In the data rows, 50 means zero.
Some points:
60;68;12;26;15;52;30;90;54;12;39;32;13;34;35;36;63;13;31;92;75;65;43;20
0;31;80;41;44;55;42;59;25;63;74;70;54;45;67;91;30;39;91;34;25;60;17;40
63;83;30;52;95;55;50;18;46;25;19;69;18;52;18;25;75;89;21;29;41;41;71;47
56;47;69;62;57;43;54;43;43;60;56;48;61;48;49;59;44;54;59;45;44;43;48;56
25;38;76;64;74;59;65;48;46;69;67;80;70;60;61;71;42;62;72;31;42;53;46;54
53;49;44;53;59;55;55;46;61;46;43;58;46;53;43;39;55;51;41;46;51;48;53;48
72;55;34;41;30;46;41;63;52;35;39;29;40;39;43;37;53;44;42;76;70;58;51;53
51;49;45;48;45;53;52;59;60;54;56;51;51;49;50;43;49;41;40;50;50;42;43;46
65;48;40;69;52;52;63;53;72;61;49;52;64;64;46;28;49;54;31;44;61;41;61;61
58;45;48;59;45;53;61;54;66;61;58;45;65;56;55;41;46;51;40;49;56;46;52;54
41;41;48;47;38;47;45;59;53;59;55;48;53;48;53;57;48;42;57;55;53;54;46;53
43;41;60;41;50;57;53;61;47;60;57;56;60;49;56;60;41;44;61;42;46;46;37;51
44;43;57;51;47;50;53;42;47;49;54;57;59;57;55;59;49;53;56;41;37;47;43;46
51;41;50;44;43;50;48;56;54;54;50;46;54;54;53;50;45;48;58;54;53;56;52;44
45;37;68;50;24;49;42;58;50;60;57;41;68;48;69;64;33;32;61;55;53;48;31;50
54;50;50;55;63;52;58;33;50;59;51;52;57;59;49;48;52;64;51;39;46;44;56;57
70;65;27;48;71;49;50;20;53;30;27;52;25;52;35;33;73;77;30;45;51;49;78;55
68;57;34;61;52;62;65;63;77;63;49;45;58;55;49;26;49;45;18;48;59;41;57;57
51;49;49;41;48;48;43;42;44;42;45;53;45;39;44;59;56;60;53;51;46;56;45;43
38;47;56;45;53;47;47;49;50;53;56;59;52;50;46;57;48;52;60;41;40;52;45;44
53;66;46;43;49;49;34;32;28;26;39;46;34;40;38;54;64;63;58;59;43;61;60;45
19;46;53;27;13;54;37;99;45;44;58;48;40;27;60;77;38;5;68;74;51;68;15;27
70;40;21;45;10;48;44;82;71;47;55;27;49;45;54;32;49;14;30;79;73;47;41;44
49;55;37;46;47;52;46;53;44;31;41;49;39;42;42;48;66;49;57;61;46;61;51;42
62;49;56;58;45;43;52;42;47;56;56;41;59;55;59;47;45;55;45;47;53;39;51;56
15;28;65;38;20;49;48;76;39;61;65;47;64;42;73;75;28;22;82;61;53;61;27;49
45;41;57;67;67;49;64;41;65;75;59;55;71;67;52;46;40;57;42;29;44;33;56;60
59;56;44;52;52;58;58;52;60;55;51;51;49;55;50;39;50;42;41;50;55;42;58;56
36;44;71;51;31;47;38;56;38;49;60;48;55;45;61;67;40;38;74;57;44;54;33;47
64;42;37;61;42;53;58;69;81;66;55;38;58;53;49;32;42;28;24;56;63;43;40;47
69;54;26;51;44;55;58;66;66;47;47;39;48;51;39;30;64;40;31;58;59;48;49;45
37;50;54;49;54;44;41;45;35;41;48;59;34;38;51;58;52;59;65;55;48;63;58;51
28;28;68;46;23;50;47;74;58;74;72;45;73;55;75;72;34;27;73;50;50;48;27;50
48;55;53;47;60;46;53;32;47;47;50;62;49;50;45;49;58;62;49;37;35;51;61;49
31;51;55;38;50;44;33;52;30;35;46;57;33;35;46;69;58;54;74;58;44;65;46;45
72;64;44;53;44;52;45;51;53;39;39;29;48;43;48;38;52;42;40;70;73;55;60;58
42;44;49;47;41;47;40;50;44;43;57;42;51;49;55;61;48;46;60;57;47;50;46;46
47;43;50;43;35;45;47;62;45;57;52;47;55;46;55;58;38;32;61;62;55;51;41;45
60;66;49;43;59;45;35;39;30;28;42;50;31;42;46;51;62;61;56;58;56;52;60;46
20;9;82;50;16;42;53;81;55;92;87;41;92;51;88;84;12;18;84;52;51;51;13;59
60;51;50;65;74;49;72;27;60;62;53;59;62;68;45;35;52;72;37;32;40;31;66;66
28;41;69;56;53;53;53;50;47;67;58;60;64;47;62;67;38;46;69;37;38;47;36;51
64;56;43;55;60;49;46;32;40;40;36;48;48;50;48;43;65;67;52;50;53;50;60;57
36;39;54;47;44;54;46;57;50;51;60;54;55;47;54;58;39;42;63;50;45;49;42;47
46;49;48;47;45;42;48;53;44;49;48;51;44;46;51;52;49;48;52;53;52;57;55;57
61;50;42;50;60;47;54;37;55;56;44;53;54;56;46;39;55;63;37;45;48;46;60;56
70;56;50;53;45;45;55;37;54;51;48;39;54;51;47;46;55;50;44;61;57;50;56;56
39;53;51;48;57;55;50;46;50;51;51;61;48;46;52;48;55;60;47;46;41;51;48;48
55;51;51;59;62;45;54;34;54;61;45;57;56;61;46;42;59;69;47;46;53;47;69;70
99;86;5;60;87;47;56;5;59;22;15;43;27;56;18;6;92;91;8;50;64;45;99;59
67;40;51;68;62;49;75;43;77;81;60;40;83;72;64;30;47;56;27;37;57;25;59;68
66;69;31;50;68;51;52;16;46;38;28;45;33;49;27;33;72;76;40;49;61;52;75;60
59;61;34;47;57;49;43;42;45;35;35;45;34;49;43;37;61;60;43;65;63;65;67;57
72;66;86;88;99;45;76;0;51;66;27;64;73;75;39;38;53;99;44;0;36;30;97;95
45;47;34;28;16;52;35;82;49;37;53;31;37;35;48;53;52;25;55;81;71;71;37;36
51;39;37;50;18;56;49;89;66;55;61;35;49;44;60;44;36;15;38;72;65;52;32;42
75;58;33;59;47;52;53;47;67;52;45;39;50;57;46;29;61;59;23;61;62;49;65;57
63;49;36;58;47;50;59;56;70;61;54;53;51;60;46;36;48;43;27;44;49;39;49;48
58;56;47;60;69;60;65;38;59;65;46;60;57;54;44;37;54;66;34;36;42;39;64;58
53;34;42;44;23;50;46;81;65;54;57;32;61;48;60;41;40;25;38;73;76;61;49;56
34;31;74;57;33;59;60;95;69;81;82;52;72;51;66;59;15;10;60;45;40;45;20;42
67;51;19;43;30;49;48;74;66;36;41;28;47;47;47;25;59;25;33;83;79;61;54;45
32;52;42;21;35;41;22;52;19;22;39;54;20;29;45;68;57;38;72;69;53;72;39;28
63;50;47;59;77;48;66;31;57;58;38;57;59;61;44;42;54;69;41;30;46;39;61;58
44;49;51;47;48;55;49;42;43;47;49;51;44;51;43;54;55;57;54;55;54;50;62;62
7;38;61;24;11;49;26;88;14;32;56;50;26;21;59;97;46;18;99;83;51;86;14;27
20;35;70;33;40;49;40;74;41;51;68;60;53;40;63;73;34;35;79;47;44;58;25;25
66;77;35;53;93;55;58;9;43;30;29;63;21;55;25;30;76;86;32;29;32;46;76;53
74;37;41;61;52;48;59;52;74;67;52;35;71;70;59;23;48;50;30;49;70;33;70;68
60;51;42;52;58;48;52;52;62;57;53;51;56;54;51;41;51;48;40;44;50;44;51;52
74;51;50;62;61;56;63;33;67;63;48;44;62;66;56;36;45;69;35;40;50;32;70;72
58;61;55;49;37;42;31;51;33;34;44;32;35;29;47;55;51;44;57;64;57;65;44;46
57;64;31;50;57;62;49;60;57;33;42;51;33;37;30;43;60;49;40;67;59;60;52;38
51;47;44;57;66;55;58;56;58;59;47;59;59;55;54;44;49;52;40;35;46;41;52;46
74;43;58;79;78;48;86;23;78;87;50;56;83;83;51;25;45;81;21;23;45;20;78;83
45;25;51;51;30;52;57;71;68;70;73;43;66;55;63;50;29;29;48;58;59;47;39;50
63;60;54;45;59;45;42;32;34;39;30;50;42;43;43;54;62;62;53;50;46;49;54;45
28;30;68;52;28;54;54;81;62;72;77;55;80;50;70;60;29;23;61;46;41;48;23;48
36;31;72;62;40;56;62;68;64;74;72;56;73;59;64;58;30;37;56;36;45;35;36;56
28;50;66;41;67;41;32;32;25;35;48;71;38;42;48;74;53;57;82;38;29;69;46;45
32;46;57;41;43;52;40;49;35;49;52;59;50;47;58;64;46;42;61;47;40;57;33;40
62;38;55;76;68;53;82;40;80;86;62;49;80;74;61;34;41;59;31;24;56;27;61;74
35;44;45;47;37;52;42;69;48;52;54;52;42;41;50;57;48;34;53;56;46;57;36;35
95;48;15;62;36;55;69;69;96;72;52;24;67;67;46;2;55;31;0;67;78;30;67;64
86;88;7;49;97;48;56;16;60;10;17;51;16;46;8;8;93;89;8;47;48;48;85;44
99;78;0;48;67;56;56;46;79;27;23;37;16;55;16;0;79;62;0;63;65;42;80;49
47;49;37;36;24;52;45;83;53;49;52;46;41;38;53;49;52;19;49;67;48;55;28;26
28;42;59;42;60;52;49;53;39;46;58;67;44;48;51;65;48;49;64;44;37;47;45;45
73;67;21;51;44;53;59;73;69;36;41;34;34;44;41;26;66;45;19;70;71;51;59;49
50;51;39;49;51;50;47;45;48;42;44;53;49;48;45;53;54;61;46;56;54;55;55;49
52;48;57;48;40;46;41;54;40;41;59;46;53;42;58;65;44;45;63;60;53;47;42;50
79;54;44;62;37;40;51;47;57;45;38;26;52;53;55;30;56;44;33;58;73;46;59;53
69;44;40;70;64;45;76;25;82;73;50;52;77;81;59;29;44;69;25;34;58;26;74;68
49;57;39;48;56;56;53;51;51;43;47;53;37;50;47;45;57;54;44;50;54;49;54;44
66;61;26;54;63;58;54;43;70;42;37;51;44;59;37;26;63;60;26;53;51;47;63;51
71;68;47;50;59;49;42;32;41;30;27;43;30;43;37;41;61;59;46;51;55;57;63;45
31;46;56;43;38;56;47;65;46;53;58;61;51;39;56;65;37;32;59;55;42;54;25;32
62;53;46;62;77;50;64;32;63;56;47;59;48;60;41;35;62;70;30;33;44;40;67;61
99;45;43;99;89;55;99;22;99;99;58;47;99;99;54;0;41;82;0;5;55;0;88;93
64;55;27;42;40;47;37;61;50;28;36;33;28;46;39;29;66;43;37;79;78;65;64;47
25;55;59;51;77;48;41;19;18;40;41;75;45;53;47;76;64;82;67;22;27;49;51;45
29;36;59;49;51;46;43;40;42;61;57;59;50;56;55;63;45;56;69;45;43;52;51;62
38;74;53;50;96;53;56;23;32;37;34;78;22;49;26;51;66;80;48;24;19;52;61;37
71;50;61;83;79;61;87;37;78;81;58;59;81;74;56;33;40;72;29;25;49;24;77;78
63;46;37;63;50;57;62;57;74;60;56;46;59;60;50;29;45;42;29;45;50;39;51;50
71;57;48;47;60;45;42;31;46;42;33;44;43;48;45;44;64;68;35;49;54;47;64;58
39;46;50;42;42;43;46;54;44;47;52;46;49;47;58;56;49;48;59;55;51;59;52;57
32;38;57;52;48;60;55;59;54;65;58;62;64;57;57;63;42;44;54;45;34;44;36;50
70;59;30;49;45;48;53;57;70;42;45;33;47;48;45;34;54;44;31;63;64;50;53;52
77;62;32;62;70;50;63;28;67;45;33;48;45;60;39;22;63;70;21;42;53;39;83;58
46;40;52;53;48;47;53;49;51;61;54;56;61;51;51;56;41;50;54;48;46;42;45;53
36;40;66;47;51;46;53;40;43;51;53;65;56;50;54;70;46;60;67;36;42;51;53;58
50;56;46;52;56;45;55;34;46;45;45;56;47;52;53;48;56;61;51;41;49;48;58;57
52;53;48;55;59;54;54;53;56;56;50;48;51;53;46;44;50;54;44;43;50;48;48;50
50;53;46;49;55;47;42;36;38;49;46;56;46;51;45;53;57;53;50;42;43;53;54;40
69;67;34;46;64;46;45;33;42;30;27;53;27;45;33;29;71;64;34;54;48;50;66;46
44;56;48;43;57;48;42;38;27;33;41;57;29;47;44;58;62;69;60;49;51;57;57;49
59;53;32;40;35;51;41;70;59;33;50;42;39;49;46;38;54;39;37;66;62;53;45;43
49;51;49;65;76;51;61;31;55;60;48;69;61;67;50;39;52;78;43;24;40;36;64;56
21;44;64;43;47;51;44;50;30;42;56;63;49;38;49;74;47;45;71;47;40;54;33;34
56;31;71;71;55;46;71;38;74;92;66;54;89;69;70;47;36;63;48;21;49;24;51;69
49;55;52;37;24;45;25;69;35;33;42;35;35;42;56;66;42;30;65;70;58;67;36;35
64;40;68;75;61;50;72;26;81;92;64;42;99;78;68;39;32;71;38;18;52;24;62;84
59;39;51;66;63;52;74;46;77;71;59;49;78;72;58;35;38;53;37;32;51;26;57;62
11;18;86;44;16;50;50;91;47;82;85;54;77;43;81;89;16;14;88;52;52;53;12;43
70;56;39;55;55;40;53;39;55;42;32;43;46;57;50;37;59;61;37;49;60;48;67;62
46;55;52;43;65;55;51;45;42;37;46;58;37;44;38;50;55;50;44;48;31;50;44;40
54;56;54;52;43;43;45;45;42;35;40;37;43;43;55;45;50;47;58;55;52;58;43;53
48;51;66;45;43;42;40;44;41;44;46;47;41;46;48;64;46;49;66;52;47;56;35;47
55;57;52;50;54;43;41;38;38;40;47;43;45;44;54;53;56;53;55;52;56;57;54;53
84;65;61;70;69;49;51;18;51;52;38;35;49;55;42;38;50;70;47;43;51;40;72;75
33;46;53;47;53;54;54;55;50;54;56;64;53;51;54;57;45;41;51;43;41;50;42;46
34;56;56;39;61;51;41;41;30;43;47;63;42;46;48;62;49;59;58;41;34;55;46;41
74;53;64;62;13;57;49;85;63;60;47;9;51;32;56;36;29;10;39;82;84;68;49;64
51;51;49;51;53;55;57;47;61;53;51;54;47;51;44;45;49;53;40;47;47;43;54;53
78;47;64;81;58;48;70;33;65;82;60;34;84;75;63;38;37;63;40;26;55;26;66;79
49;48;46;42;45;52;35;53;41;36;43;46;38;39;48;55;57;41;60;67;57;64;55;52
82;62;39;59;46;50;45;48;60;46;36;27;52;57;48;27;55;49;35;68;70;48;63;62
50;69;33;42;60;53;42;43;41;30;42;57;26;48;34;47;67;62;40;52;50;58;58;45
86;61;26;58;47;47;51;42;67;47;41;39;46;56;43;21;60;53;23;59;67;46;61;60
45;47;77;55;33;46;48;53;49;66;56;42;69;57;63;65;34;38;69;51;55;49;38;60
37;54;49;37;51;44;36;46;35;36;39;60;37;46;36;62;61;55;61;53;42;65;55;40
50;48;56;47;57;52;57;45;56;59;58;58;54;55;52;54;47;55;44;34;39;41;46;50
40;45;50;47;47;57;55;61;60;59;58;51;49;47;51;53;46;46;48;50;46;49;39;44
71;69;24;45;61;51;45;38;48;30;37;44;31;47;30;27;69;64;32;67;60;61;76;51
87;56;37;57;25;45;46;60;69;53;54;23;59;53;59;27;46;29;24;71;77;48;52;53
54;50;38;46;38;57;50;75;60;50;54;43;50;50;50;44;51;29;40;64;54;55;43;45
39;55;55;50;75;59;61;42;45;59;55;66;48;50;42;53;59;64;52;34;33;43;53;45
58;54;32;41;40;46;50;55;50;37;43;43;48;53;37;42;58;44;31;54;56;44;53;44
28;48;75;64;94;47;67;8;38;60;52;84;63;67;49;65;53;92;63;11;22;33;65;57
33;56;56;30;39;49;20;48;19;19;36;51;24;28;47;77;54;41;76;68;42;72;31;29
41;53;63;61;87;60;63;19;58;57;48;70;59;63;46;48;53;87;45;14;22;34;66;55
40;51;53;50;65;59;64;53;56;57;60;60;58;54;51;56;51;54;45;37;45;44;48;50
59;34;47;57;43;52;62;60;76;71;61;42;75;58;59;36;40;42;37;52;62;40;46;55
50;65;34;40;58;48;43;51;43;23;32;51;22;36;30;41;64;56;46;64;53;61;57;34
These points spread out most along one direction. Where along it does each point below lie, from 0 to 99? 50 is the average, and the first point above lies past it.
60;43;47;61;51;46;60;46;70;60;50;39;59;56;51;31;55;58;38;53;62;38;67;69 >> 40
45;50;61;41;31;51;32;59;38;33;49;38;46;38;66;64;40;35;78;60;56;58;28;36 >> 71
57;71;34;39;61;61;47;54;47;32;34;60;20;33;32;43;62;46;36;47;35;53;49;26 >> 48
35;52;61;46;74;49;49;33;35;48;50;63;47;49;50;67;50;65;65;34;31;49;54;47 >> 52
54;56;37;40;46;54;46;54;49;43;55;47;43;50;46;47;54;46;54;59;53;57;57;43 >> 54
27;40;59;41;40;44;46;55;38;51;60;61;54;46;61;66;44;46;68;45;42;52;39;52 >> 66
47;56;58;47;45;42;43;52;35;41;45;43;43;44;48;59;47;56;69;54;48;55;45;38 >> 59
56;42;52;63;58;54;62;46;66;71;57;56;70;61;55;38;50;49;40;33;41;33;46;61 >> 44
61;48;65;60;59;50;59;35;50;64;55;48;66;63;56;56;45;59;59;35;47;36;59;64 >> 46
66;36;59;78;70;47;77;22;75;94;63;50;89;82;62;35;43;72;33;22;55;21;74;80 >> 28
67;64;44;63;51;47;43;37;42;32;35;36;40;42;48;35;52;64;42;49;57;49;61;56 >> 42
52;61;51;55;78;50;52;11;31;43;38;61;42;53;39;53;61;83;57;31;38;54;77;61 >> 36
33;42;84;53;43;42;42;49;21;57;53;58;63;45;65;79;33;50;82;41;40;56;34;56 >> 69
25;48;53;30;35;57;42;69;34;42;50;56;31;32;49;73;49;30;67;61;38;62;31;26 >> 74
81;68;21;40;34;44;34;56;48;18;30;23;17;38;32;33;62;41;34;83;73;68;57;40 >> 48
63;64;43;50;73;55;61;36;57;46;41;62;40;59;33;31;62;64;29;35;40;43;61;53 >> 34
51;43;41;44;40;47;41;59;51;49;48;41;45;47;51;46;50;43;47;63;55;58;45;53 >> 57
66;59;32;55;68;47;55;32;59;34;30;49;42;56;35;36;70;68;30;52;62;49;75;65 >> 31
60;69;32;40;86;60;51;23;40;23;26;60;22;45;29;41;76;77;36;42;44;56;69;45 >> 32
65;62;59;56;61;41;51;27;32;33;37;40;46;54;42;55;54;66;51;43;45;49;61;51 >> 43
0;13;99;47;40;54;50;67;28;86;84;74;80;49;85;99;15;37;99;26;22;51;11;41 >> 88
73;51;34;66;57;51;59;41;69;66;51;40;71;68;53;22;53;67;26;43;59;43;69;72 >> 32
46;58;61;61;77;63;67;40;55;60;49;68;50;60;48;48;42;62;42;27;32;31;50;53 >> 42
39;48;56;51;56;47;46;43;39;47;49;56;52;51;52;61;54;60;60;49;47;52;46;55 >> 55
71;81;21;53;81;56;55;24;54;25;24;54;20;56;19;19;84;82;20;48;50;54;80;54 >> 21
35;54;56;42;55;43;49;44;34;43;56;56;44;49;50;57;53;60;66;41;41;55;47;49 >> 56
35;40;60;45;38;53;45;62;50;59;60;53;52;50;61;66;43;37;57;50;43;48;33;35 >> 66
70;54;27;47;42;54;59;68;70;43;44;37;48;50;49;29;61;34;29;63;63;51;51;52 >> 47
70;73;44;49;73;44;41;18;31;23;29;50;31;48;36;37;64;76;46;49;42;51;65;50 >> 35
60;42;67;61;38;42;54;53;52;59;57;34;65;51;58;44;38;48;57;56;60;46;47;59 >> 55
66;42;37;52;39;46;56;64;71;66;51;33;60;58;57;36;39;39;34;54;62;37;53;56 >> 49
51;53;47;45;53;44;53;44;50;54;49;53;48;55;49;48;52;58;42;48;43;45;54;45 >> 48
24;20;61;33;0;49;36;99;46;68;77;33;67;40;81;73;25;0;79;85;74;66;12;49 >> 94
42;48;53;50;59;56;57;54;57;57;57;63;50;53;52;52;49;51;46;40;38;44;49;45 >> 52
41;51;56;49;52;50;50;41;47;51;47;54;46;48;44;55;53;62;55;52;48;60;59;61 >> 51
43;50;43;50;41;50;53;59;53;50;55;54;40;50;45;53;51;36;48;61;55;54;42;39 >> 58
56;55;59;56;57;46;48;26;39;51;47;52;59;57;47;56;47;65;53;41;44;44;58;50 >> 46
53;66;58;52;63;41;45;27;31;35;37;55;37;50;41;54;58;70;59;34;40;48;47;44 >> 46
0;14;89;43;9;51;45;91;44;80;92;59;84;44;84;99;13;11;93;53;41;47;4;45 >> 98
36;48;56;42;52;51;41;39;31;42;49;60;51;46;51;62;53;59;63;46;44;59;48;51 >> 57
78;66;10;41;47;54;47;54;59;21;38;32;23;44;36;19;67;40;15;70;61;53;65;42 >> 39
59;64;38;55;71;51;48;27;49;35;42;52;38;57;37;42;61;67;39;43;51;50;69;52 >> 36
68;62;22;44;34;50;46;67;63;37;37;39;38;44;36;29;60;38;29;70;62;53;55;35 >> 48
85;47;9;46;8;47;48;81;76;47;49;12;43;46;46;14;52;22;19;94;97;57;62;57 >> 50
9;49;99;43;63;47;32;25;0;36;53;83;46;38;58;99;43;68;99;26;15;57;26;37 >> 73
58;46;37;45;46;39;55;51;57;53;46;47;51;56;51;44;51;49;39;61;60;55;53;54 >> 49
38;40;49;44;40;59;44;63;49;60;59;47;57;51;56;55;41;39;56;50;52;50;45;50 >> 62
15;37;66;35;44;48;36;60;20;52;57;61;45;39;55;76;47;45;77;48;42;65;38;40 >> 73
0;9;87;35;2;44;34;94;26;72;85;48;74;45;86;99;19;10;99;72;52;76;7;47 >> 99
15;60;90;44;76;45;41;16;0;33;49;74;42;45;52;94;50;85;92;28;19;59;46;48 >> 61
58;50;57;50;39;48;40;57;47;50;47;36;57;45;57;55;49;36;56;60;56;48;41;46 >> 60
0;18;99;44;8;43;36;87;25;74;88;53;83;41;92;99;16;15;99;53;38;57;4;42 >> 99
42;41;46;44;27;48;42;65;47;52;56;39;49;41;62;59;41;31;68;73;65;65;47;51 >> 68
76;59;23;56;57;53;59;47;66;43;39;40;46;51;42;24;66;55;26;55;58;42;64;53 >> 35
71;64;56;54;60;48;45;40;46;42;36;36;43;49;43;40;51;61;49;50;56;52;66;66 >> 42
25;27;67;36;11;48;39;81;43;66;72;43;64;40;76;78;24;17;77;63;57;52;23;41 >> 85
57;62;32;46;74;50;53;24;45;33;34;58;35;47;30;40;73;81;41;44;37;49;73;50 >> 33
39;49;60;54;72;53;60;39;43;55;54;70;51;59;48;52;53;68;51;28;32;44;54;51 >> 46
77;70;17;51;63;54;56;38;64;30;32;50;28;50;24;19;68;66;19;52;56;49;71;48 >> 29
37;47;57;51;59;47;49;32;35;44;45;61;46;45;50;62;46;65;65;45;48;56;54;58 >> 53
68;54;36;57;59;59;59;51;74;50;49;45;51;55;42;26;52;51;28;51;57;40;63;52 >> 38
49;48;49;41;35;51;48;65;52;45;61;50;48;50;51;47;49;42;54;58;45;53;47;39 >> 60
60;61;48;53;68;60;56;55;63;49;44;56;38;46;26;28;53;57;29;47;41;46;58;38 >> 40
48;47;51;57;52;56;63;67;64;63;61;53;66;52;53;53;40;43;45;45;46;40;39;45 >> 55
38;44;54;43;44;48;38;50;37;42;48;53;41;42;48;62;55;47;64;60;49;59;40;53 >> 62
56;52;55;62;68;61;70;64;68;66;59;56;56;51;43;37;39;42;33;38;45;34;50;49 >> 45
33;34;64;54;34;54;50;67;55;70;71;50;67;52;62;61;35;29;57;51;46;50;35;48 >> 68
54;50;51;63;63;54;61;44;66;69;58;55;63;63;52;42;46;63;39;32;42;33;55;56 >> 41
43;38;60;49;40;48;53;61;50;63;61;47;69;53;64;58;31;38;58;48;55;48;38;57 >> 63
68;57;46;47;55;47;45;35;42;40;41;40;37;48;47;40;55;52;47;58;58;58;60;53 >> 46
51;49;48;50;37;47;44;58;49;49;51;42;50;45;52;48;53;48;51;62;69;54;59;59 >> 55
63;43;37;50;36;50;48;68;71;59;53;34;56;54;53;38;50;42;41;63;71;55;55;66 >> 51
50;57;39;51;58;51;50;48;52;40;46;64;34;48;41;50;56;52;42;48;44;49;51;37 >> 49
24;45;67;33;39;41;40;47;24;36;51;65;39;39;52;82;53;48;78;55;38;60;43;39 >> 70
38;53;44;34;31;47;33;71;43;33;51;44;35;36;55;64;61;33;62;70;61;63;40;38 >> 69
18;28;66;38;27;61;45;90;47;66;81;54;60;40;64;81;23;14;76;54;44;60;8;34 >> 87
17;58;49;32;29;60;24;84;27;18;57;57;17;18;53;78;52;15;77;85;52;81;26;24 >> 85
53;49;43;41;44;50;41;56;49;45;53;47;45;46;42;51;48;41;46;56;51;55;40;43 >> 57
51;52;37;41;28;47;33;59;44;32;43;41;36;40;44;50;60;35;53;82;64;63;56;41 >> 60
33;48;70;39;27;44;32;62;24;42;52;44;45;34;59;79;42;25;71;58;50;67;22;36 >> 78
48;35;70;58;17;39;47;69;61;73;66;33;76;53;66;62;26;30;64;55;57;45;24;56 >> 70
41;47;58;45;60;55;55;43;48;52;57;61;53;51;47;55;47;51;55;37;35;41;41;45 >> 54
43;46;51;50;56;52;55;55;58;54;56;52;50;56;52;47;48;51;47;50;47;50;49;49 >> 52
39;32;73;47;14;45;42;78;45;64;67;40;65;46;70;70;29;18;71;57;52;53;26;47 >> 79
1;34;65;18;0;50;22;99;27;35;63;45;31;13;66;93;38;1;88;88;55;84;4;15 >> 99
43;39;54;52;50;56;61;61;54;64;64;57;60;58;56;49;47;42;49;41;39;35;43;53 >> 55
44;50;48;51;57;50;48;47;50;50;52;62;48;54;49;53;53;53;41;40;43;51;49;50 >> 50
56;56;46;54;47;49;45;45;49;43;47;42;45;45;52;50;51;47;48;54;55;49;49;51 >> 52
55;53;33;40;45;40;44;52;46;37;42;43;44;47;48;47;55;43;43;55;51;55;55;42 >> 52
75;57;49;55;54;44;49;46;56;50;38;36;56;59;49;37;52;51;43;49;58;52;52;52 >> 44
52;38;47;52;33;56;59;73;66;59;59;45;60;53;56;47;42;35;49;57;56;52;38;45 >> 60
0;41;93;24;54;55;23;52;0;33;59;94;34;18;57;99;34;50;99;35;6;74;9;15 >> 88
48;49;51;58;69;58;59;38;53;56;50;62;57;57;44;43;54;64;42;31;42;43;54;54 >> 42
55;43;51;55;53;53;64;58;70;72;64;50;67;56;52;42;45;36;38;39;45;33;45;58 >> 49
26;48;40;23;28;53;29;87;29;33;54;53;29;25;49;68;47;18;62;72;47;71;22;23 >> 81
50;76;37;37;87;47;44;9;20;6;22;66;10;44;22;54;84;93;52;41;39;66;74;39 >> 34
60;56;65;49;46;44;50;45;48;43;40;42;48;43;54;54;51;49;61;52;45;54;45;48 >> 55
29;57;69;47;60;48;42;30;22;39;44;60;40;46;53;74;52;63;78;38;39;59;48;50 >> 59
99;57;50;96;91;45;95;0;95;91;43;32;95;94;47;0;53;99;0;6;64;3;99;98 >> 0
64;57;63;61;61;43;55;27;46;51;44;48;50;65;52;45;50;67;46;37;48;44;58;58 >> 40
6;40;73;33;38;42;30;58;16;43;63;62;40;31;59;89;50;39;99;64;36;81;33;42 >> 83
8;47;55;22;30;51;27;79;19;25;59;67;28;18;46;82;41;16;82;68;38;74;10;12 >> 90
36;52;48;41;26;47;38;68;45;46;58;44;45;47;58;60;45;37;59;62;53;56;34;37 >> 68
37;54;58;47;59;40;38;37;31;38;41;62;42;41;45;61;57;55;59;51;40;54;48;44 >> 55
